C: [175 150 150 114 175 140 113 136 103 106 153 159  90 129 146 186 150 162
 123 149 119 132 110  72 136  89 126 152  74  99 160 156 140  99 103 175]
Z: [147 135 142 122 204 144  77 160  68 155 139 152  81 124 152 157  92 146
  96 165 120 151 102  56 163  97 117 156 105  92 141 131 108  92  71 177]
X: [110 107 111 154 185 142  78 101  97 126  90 132 113 106 135 101 157 136
 104 136 161 128 113 154 149 106 129 110 110 142  81 134 113 147  91 104]
U: [168 123  82 131 130 123  97 150 148 147 154 165 130 103  81 111  87  94
  90 121  89  97 116  97  73 169 180 101 121 176 150 125 127  91 153  73]
M: [157 115  78 141 169 161 168 128  74  81 128 167 117 101 137  51  72 124
 133 103 134 122 100 116  92 190 174 138 145 165 125 103 142 119 115 123]
R: [103 139 109 105 177 113 105 112 130 100 133 147 119 114 134 118 143 144
  93 135 139 145 106 141 129 101 119 154 105 139  63 120  98 135  64  90]
V: [199 139 154 108 126 158  73 139 155 114 182 127 159  92  79 113 104  87
  92 140  89 126 100 108  74 167 151  89 129 196 151 112 119 111 168 112]
J: [122 128  67 123 170 166 158  81  90 131 106 128 142 114 115  73 131 141
  71  86 126 105 102  89 103 174 126 113 144 161  97  99 114  88  88 118]
K: [154 144 101 102 201 144 157 143 106 118 121 151 124 113 177  88 135 170
  93 122 129 111  72 100 107 217 171  73 126 100 115 135 153 115 131 123]
D: [ 73 134  91 123 204 159 121 129 131 107 112 150 133 111 111 123 152 115
 101 137 158 135  73 155 108 133 107 129 129 138  82 156 105 180 103 102]
W: [156 158  73  99 132 143 161  88  72 107 118 119 118 120 141  67 125 141
  91 133 140 127  92 141 113 188 213 116 143 134 119 153 135 127 103 117]
loc: [201] : K, 4
find: [103 139 109 105 177 113 105 112 130 100 133 147 119 114 134 118 143 144
  93 135 139 145 106 141 129 101 119 154 105 139  63 120  98 135  64  90] : R
loc: [166] : J, 5
shift +1: [131] : [132]

Far: [143 179 133 136 178  35 126 113]
mil: [143 202 133 136  89  35 126 113]
Zike: [143 202 133 136 154 166 127 132]
loc: [178] : Far, 4
loc: [166] : Zike, 5
loc: [132] : Zike, 7

datag: [119 139 123 167  99 124 181  75 107 146 118 122 142 200  90 111 112 155
 114 155  56 101 121 120 126 122 129 121 136 158  90 103 130 112 144 160
  43 125 111 154 171 124 123 162 125 158 152 174  92 104  96]
Rimep: [141  88 109 173 164 143 151  31 125 124  99 131 137 143  56 141 136  91
 138 139 149 147 111  77 134 151 125 118 139 110 158 122 138 133 124 135
 138 122 166 134 141 129  93 105 191 110 129 154 124 125 155]
Siros: [131 122 116  66  64 124 164 116 168 143 145 133 154 146 115 121 124 108
  74 131 123 143 134  87 141 186 128 126  96 138 114 157 134 127 107 105
  89 128 169 131 110 108 124 133 118 142 122 110 110 111 147]
mure: [125 130 128 135  60 136 128  85 155 145 122 110 118  92 145  98 133 109
  94 116 100 148 130 112 121 125 140 116 134 144 120 119  96 162 135 134
 186 123 121 148 124 144 118 101  64 116 108 158 121 117 113]
koni: [141 177 163 136 163 120 164  56 138 120 126 126 153 132 152 109 130 145
 108 131  97 143 120 157 133 141 111 116 147 144 151 138 105  90 130  62
  97 135 130  97 148 136 126 175  59 151 117  82  96 120 147]
bagak: [124 148 110  49 155 124 124 143 158 128  92 102 162 108 121 132 127 100
 123 105 128 112 126 124 128 123 103 105 159 129 133 129  96 127 133 152
 165 147 102 139 136 136 123 159  82  83 110 120 122 128 160]
dezo: [156 157 134  43 136 144 150  74 102 138 158  95 147  98  98 136 132 112
 134 149 177 103 116 215 139 116 125 115 132  94 139 135 103 141 136 191
 165 127 103  82 163 137 131 105 130 136 149 153 168 141 228]
nelen: [145 171  57 195 112 126 112  78 152 149  99 108 134 151 163 115 127 155
 124 145 169 143 136 187 120 114 124 153 124 103 124 164 118 104 137 123
 120 122  77 162 154 162 141 114  93 109 127 130 146 114 139]
vis: [ 72 141 167 144  74 134 149  91 129 101  82 129 106 152  98 138 113 117
 101 144 100 146 121 127 133 156 115 132 118 137 131 100 142 120 123 117
 124 116 140 159 155 134 124 129  63  60 138  74  95 124 125]
shift +1: [94] : [95]
find: [ 72 141 167 144  74 134 149  91 129 101  82 129 106 152  98 138 113 117
 101 144 100 146 121 127 133 156 115 132 118 137 131 100 142 120 123 117
 124 116 140 159 155 134 124 129  63  60 138  74  95 124 125] : vis
find: [125 130 128 135  60 136 128  85 155 145 122 110 118  92 145  98 133 109
  94 116 100 148 130 112 121 125 140 116 134 144 120 119  96 162 135 134
 186 123 121 148 124 144 118 101  64 116 108 158 121 117 113] : mure
loc: [63] : vis, 44

nogug: [181 165 146 184]
Gakor: [117  56 181 200]
Vekeb: [102 130 134  70]
ped: [131 129  62 169]
shift -1: [146] : [145]
loc: [130] : Vekeb, 1

